In the rows, 128 means zero.
Rows swapped in pairs by one turn or mirror: which row each one swaps with:
The rows were stretched afterwards, more along some directions than others.
lom: [122 108 143 104 124 151 115 114 140 114 128  97  95 144 143 129 146 112
 143 125 121 140 109 145 139]
kufuf: [137 141 123 100 102 120 124 125 122 124 107 110 123 105 124 132 163 169
 127 146 120 114 115 170 101]
zusoz: [120 115 143 127 114 151 121 121 130 131 124 127 101 146 166 138 142 103
 121 128 116 149 117 137 158]
gule: [132  88 133 142 135 120 150  99 138  94 114 113 133  97 100 161 104 120
 118 168 117 123 102 147 132]
rakek: [129  92 138 133 136 115 144 104 137 107 101 122 135  97  86 157 119 117
 127 157 117 113 111 146 124]
ranem: [107 136 135 142 147 146 139 154 105 132 155 154 150 122 123  94 109 120
 132 126 161 125 130 112 108]
Zino: [143 135 122  98 108 120 121 115 131 127 125  96 128 121 122 138 158 156
 125 133 104 123 106 177 109]
leno: [125  81 144 150 133 116 133  99 146 127 114 109 145 104 100 151 105 115
 112 150 113 132 106 146 116]
Ladep: [132 136 120  88 110 112 128 122 124 111 120 115 115 114 112 127 162 171
 139 144 125  92 100 169 106]
gan: [121 139 140  99 114 130 153 151 124  96 127 166 108 133 100 120 113 124
 161 151 145 118 147 156 150]
Sugil: [124 118 133 120 112 148 123 121 133 118 125 111 100 142 168 135 150  96
 122 130 114 136 113 128 156]
Depav: [109 124 126 135 134 129 128 146 128 150 165 125 150 147 123 127 102 108
 129 121 144 145 121 123 106]
bivim: [127  82 161 124 129 113 137 103 138 134 101 135 132 104  91 148 115 108
 129 163 127 109 121 149 122]
vaf: [125  85 153 133 149 121 134 104 150 136 118 104 139  97  90 159 117 110
 109 152 124 122 100 137 105]
soped: [137  98 139 138 137 120 143  94 138 127 107 110 146  90  91 151 121 106
 114 153 116 106 111 138 115]
figek: [123 155 126 109 140 111 132 133 142 120 127 124 143 119  75 101 114 121
 172 134 161  97 129 167  76]
nitel: [138  77 139 136 126 118 135  99 143 113 108 104 138 106 105 146 117 114
 111 160 107 107 102 145 122]
Zuga: [118 163 119 107 116 127 145 147 121  98 146 142 102 136 111 113 115 115
 166 154 129 109 147 137 130]
ropid: [ 97 127 132 132 148 141 162 154 130 141 167 136 139 117 109 139 112 104
 133 126 152 149 123 134 108]
Lelat: [124 119 138 128 124 157 120 120 135 115 131 119 110 138 159 130 136  94
 131 132 130 150 112 137 153]
niva: [123 161 134  91 103 114 127 139 129  87 124 140 101 136  95 114 126 134
 162 143 133 119 131 161 130]
Dat: [131 138 134 101 137 104 132 135 128 123 110 137 135 129  85 103 133 132
 156 145 165  88 125 166  87]
Puz: [122 168 133  92 119 132 131 141 125  99 144 134 115 147 103 106 126 125
 168 147 144 117 139 140 128]
refiv: [128 107 143 117 125 154 123 114 140 123 124 119 106 146 164 137 142 108
 120 130 117 141 118 126 157]
Miziv: [124 121 129 119 122 149 113 122 139 122 121 112 103 145 160 137 151 111
 126 125 116 142 117 129 145]
Luz: [134 132 116 116 100  93 122 123 139 128 127 105 133 125 123 161 134 159
 129 141 103 116 109 174 108]
Vasen: [102 119 131 143 140 144 148 157 118 125 162 149 142 142 127 106 107 114
 126 123 150 136 117 118 118]
lugu: [115 159 145  90 120 133 142 151 122 111 140 163 107 142  99 109 125 100
 167 144 148 109 138 137 139]
rogu: [135 148 112 127 118 117 125 124 118 128 132 120 137 118 140 124 137 167
 124 145 115 101 123 140 104]
Kub: [127  85 159 130 140 124 139  97 143 111 111 115 140  98  89 147 118 111
 127 151 123 119 105 152 119]
por: [129 124 142 110 123 147 115 120 135 128 123 117  94 149 152 132 149 101
 139 129 120 127 120 132 151]
Musas: [133 135 114 105 107 114 127 131 134 115 136 109 108 119 140 138 147 166
 140 132  99 102 107 166 112]
dit: [137 117 143 103 118 145 115 110 133 124 111 112 100 132 155 147 156 111
 110 127 113 143 113 125 166]
dev: [105 133 122 139 144 135 158 147 125 128 161 153 146 130 122 129 106 100
 132 127 146 143 123 107 116]
Zumiz: [102 140 129 129 148 140 144 147 115 129 164 143 146 130 108 100 122 112
 140 114 156 128 118 117 102]
Geriv: [129 144 122 113 135 110 126 142 141 124 121 120 139 126  97  95 125 127
 166 126 154 100 134 170  79]
tufuz: [116 164 119 108 121 125 131 139 137 100 149 131 116 126 109 108 115 110
 154 135 139 126 145 120 128]
vir: [121 149 130 110 149 116 147 143 140 120 131 133 144 116  75 111 117 131
 172 132 169  94 129 169  77]
pone: [105 117 130 129 153 137 152 147 118 132 164 131 136 119 116 119 123 119
 109 130 144 129 101 107 110]
rof: [132 128 121 113 113 105 129 131 135 122 123 124 136 132 126 130 149 169
 125 140 117 108 111 158 110]
mezan: [117 161 128 110 142 115 119 125 148 141 143  95 143 128  84 108 123 120
 172 126 156 115 127 164  58]
Sigag: [122 113 138 112 117 141 102 113 145 129 124  97 104 139 154 124 141 115
 115 118 117 150 120 123 136]
dovo: [130  68 151 125 131 121 141 104 156 112 111 116 127 108  94 155 109 119
 139 162 116 118 114 158 130]
fofub: [124 125 141 115 115 154 118 129 130 122 120 114  97 143 164 131 160 109
 111 128 120 142 112 129 153]
Funez: [114 161 132  98 118 125 142 150 125  98 138 150 109 148 106 112 115 117
 166 155 151 118 142 139 138]
zodog: [116 143 132 122 148 106 135 140 150 150 136 133 150 141  86 114 100 109
 165 135 170 116 138 143  76]
Kar: [123 170 121 108 128 138 134 129 123 108 145 137 114 128 106 106 112 112
 176 138 142 116 158 132 119]
mogop: [126 141 124 101 139  94 125 132 154 128 122  97 141 129  83 116 126 145
 147 132 148 103 115 156  71]
rela: [101 136 126 132 143 155 152 148 112 141 162 135 137 111 112 117 112 112
 128 137 154 139 131 107  97]
parap: [134  83 144 131 137 110 131 105 155 111 107 103 133 104  88 149 112 122
 125 149 116 115 110 147 119]
sefe: [135 129 123 109 109 104 123 126 133 107 116 116 133 132 123 135 152 164
 121 141 113 120  96 166 104]
Lifig: [136 138 118 121 108 106 125 116 131 125 126 111 140 127 130 133 145 154
 133 140 108 106 108 162 107]
bega: [123 135 139 112 136 111 131 143 141 114 115 135 133 122  84 109 118 140
 170 143 164 109 142 174  86]
Sar: [101 113 134 120 143 134 135 148 131 132 160 129 146 133 103 104 111 120
 133 133 165 138 118 106 106]
Vubil: [113 100 138 130 143 127 131 148 128 142 159 124 149 146 117 109 102 122
 133 134 146 133 117 116 103]
Pegi: [139 126 124 104 115 116 119 124 132 127 124 109 128 118 138 125 165 155
 110 129 111 115  98 150 121]
Fuli: [123 122 128 113 124 153 126 127 134 127 133 106  90 140 161 138 141  96
 139 122 109 147 132 142 147]
popub: [135  84 140 127 128 116 136 108 151 119 109 103 125  97  97 157 115 116
 136 157  98 117 121 175 114]

nitel pairs with Sugil
Funez pairs with figek
Pegi pairs with pone
Musas pairs with Vubil
mezan pairs with gan

